The rows of T fall into 3 groups and each row is roughly a mix of its group's hidden directions.
T (73 x 10):
[[-14  19  17  43  -5 -15 -23 -34  37  12]
 [ 21 -13   8  45 -12 -31 -22  41 -16   4]
 [-18 -21  10  -1  35  19 -36 -47   5 -14]
 [ 36  20  -5   8  18  -2  33  19   5  51]
 [ 25  35 -12  -4 -13 -12  28  39  19  34]
 [  5 -37 -22  20 -22 -39  24 -20 -30  -9]
 [ 21  16  -5  43  15 -21 -14 -41   1  31]
 [ 15  10  46   0   1  -6  12 -46  22 -31]
 [-11  -5   9  44 -16 -31 -12 -48  17  -2]
 [  5   7  34  38 -40 -14  12   1  39  -7]
 [ -5  -6   0  42 -54 -33   2  -9 -15  -8]
 [-23   6  53 -16   0 -11 -16 -18   5 -41]
 [-14  -2 -42  25   8   6 -29  41 -13  28]
 [  6   2 -18 -36  13  22  19  54 -23   8]
 [  4   9  -7 -44  53  22 -13   3 -14 -21]
 [ -7 -20  14 -29  43  22  -5  -7 -35 -33]
 [-26  15 -26   7 -22  37   9  19  42  21]
 [  0  32   4  26   7 -20 -26 -31  43  22]
 [ 19 -21  11   2  17 -44 -15  -1 -52  -7]
 [ -6  42  20  -1  19  14 -34  -9  45  15]
 [ 11  35  27  10   9  14 -30 -21  47  12]
 [ 11   6  18 -39  33  11   7 -47  -6 -26]
 [  6 -33   2  41 -30 -28  13 -35 -12 -11]
 [ -3  15  -1  31  -7 -31 -37 -46  -9 -19]
 [ 25  -7  49  -9  -8 -29  17 -30  -6 -29]
 [-14 -24 -13  42 -44 -19 -13 -22 -18 -14]
 [-27  15 -16 -37  -3  39  26 -23  28   6]
 [-12 -19  -8 -20  44  25 -30 -26 -18 -27]
 [ -3  -6 -19 -12 -42  -2  29  51 -17 -13]
 [-17  -8  24 -22   2  50   5  39 -17 -20]
 [ -2   3  21  31 -10 -18 -22 -55  28  -7]
 [ 14  -1  42  27   3 -41  -7 -34  -5 -21]
 [  3 -16 -26  18  14 -22 -29  35 -43  18]
 [-21 -19  28 -10  28  10 -27 -37 -13 -36]
 [ 14 -23 -23  -8  -2 -10  -9  52 -42  14]
 [-22   6 -47 -28  18  41  -3  13  -1  20]
 [-31 -46 -23  -5 -32  22  -4  13 -11 -27]
 [ -4  14  38  11 -19  -7  20 -43  38 -17]
 [-15  37  28  22   8  19 -28  -2  43  16]
 [ 14   0  -9   6 -35 -16  38  42 -33  -2]
 [ -8  16   3 -39  11  39  21 -37  28 -14]
 [-12 -29  -3  40 -37 -18  -7 -22 -31 -19]
 [ -4 -13 -42 -24  19  11 -12  34 -39  19]
 [-19   6 -30  -2 -29  34  13  37  29  24]
 [-27  14 -44 -15  20  45  -8   4  14  18]
 [ 24   2 -35   1  -1 -10  30  44 -17  32]
 [ -6  11 -19 -27 -36   5  18  53  21  -2]
 [  7   6  -6 -31  -1  21  33  50  23  24]
 [-13 -26   6  18  19   0 -29 -47 -30 -27]
 [ 18  26 -30  17 -41 -24  17  29   8  23]
 [ 31  43  28 -10  28 -14  23  13   9  26]
 [-11  -9   8  23  14  -9 -39 -55 -10 -19]
 [ -1 -23 -31  17 -11 -53  12 -31 -17  -1]
 [  0 -39 -27   5 -17 -29  30  -1 -42 -11]
 [  2 -14  -9 -38   5  27  21  45 -34 -10]
 [  5  13   3 -33  15  41   7  53  -7   6]
 [-15  10  14  40  -7 -24 -22 -45  30   3]
 [-20 -34  -8 -27  -3   9  19  20 -45 -30]
 [-13  -9 -19  47 -16 -47   8 -23  -1  14]
 [ 11  10  46  17 -20  -9  16 -30  36 -23]
 [-16  22  21  39  -3  -5  -6 -40  41  -6]
 [  0 -14  -4 -11 -34   8  43  52  -4   9]
 [  0   8  10  41  35 -25 -37 -30  -9  -8]
 [  6  -3  25 -39  18  20  38  42  -6   1]
 [  1  -1   4  50 -18 -33  -6 -42  20   9]
 [ 26  10 -42  -4   9  -7  11  24 -52 -10]
 [ 21 -19 -15 -28  -2  19  30  42 -35  -3]
 [  1   9  30 -31 -10  11  33 -42  26 -22]
 [ 10 -22 -27  -9   0  -8 -10  50 -42  17]
 [ -7   1   2  21 -54 -11  16  17  38  26]
 [-20  -7  -3 -45  15  29   6  39 -27 -18]
 [ 26  36 -12  -3 -14 -13  27  37  20  34]
 [ -8  28  27  31   1   2 -29 -27  44  12]]

Here is one row from each group, named. Which group is each of the other rows in?
[-16   2 -16  34 -34 -18 -35 -33  26   0]  D
[ -8  35  23 -27  24  34 -30   7  31   1]  U
[-17   2 -40  16  39   1 -38   6 -26  19]  Z

[ 25 -17  16  17  20 -42 -24   2 -43 -11]  Z
[ -3  12  24  49 -33 -10   1   0  43  -1]  Z
[-15  16  25  28  -1  -9 -30 -44  37  -1]  U
[ 16  -9 -12 -39   6  26  22  46 -29  -3]  U
[  9 -22 -38 -33   4 -16  27  22 -40  -4]  U
[-10 -14   1 -21  49  22 -29 -29 -14 -26]  D
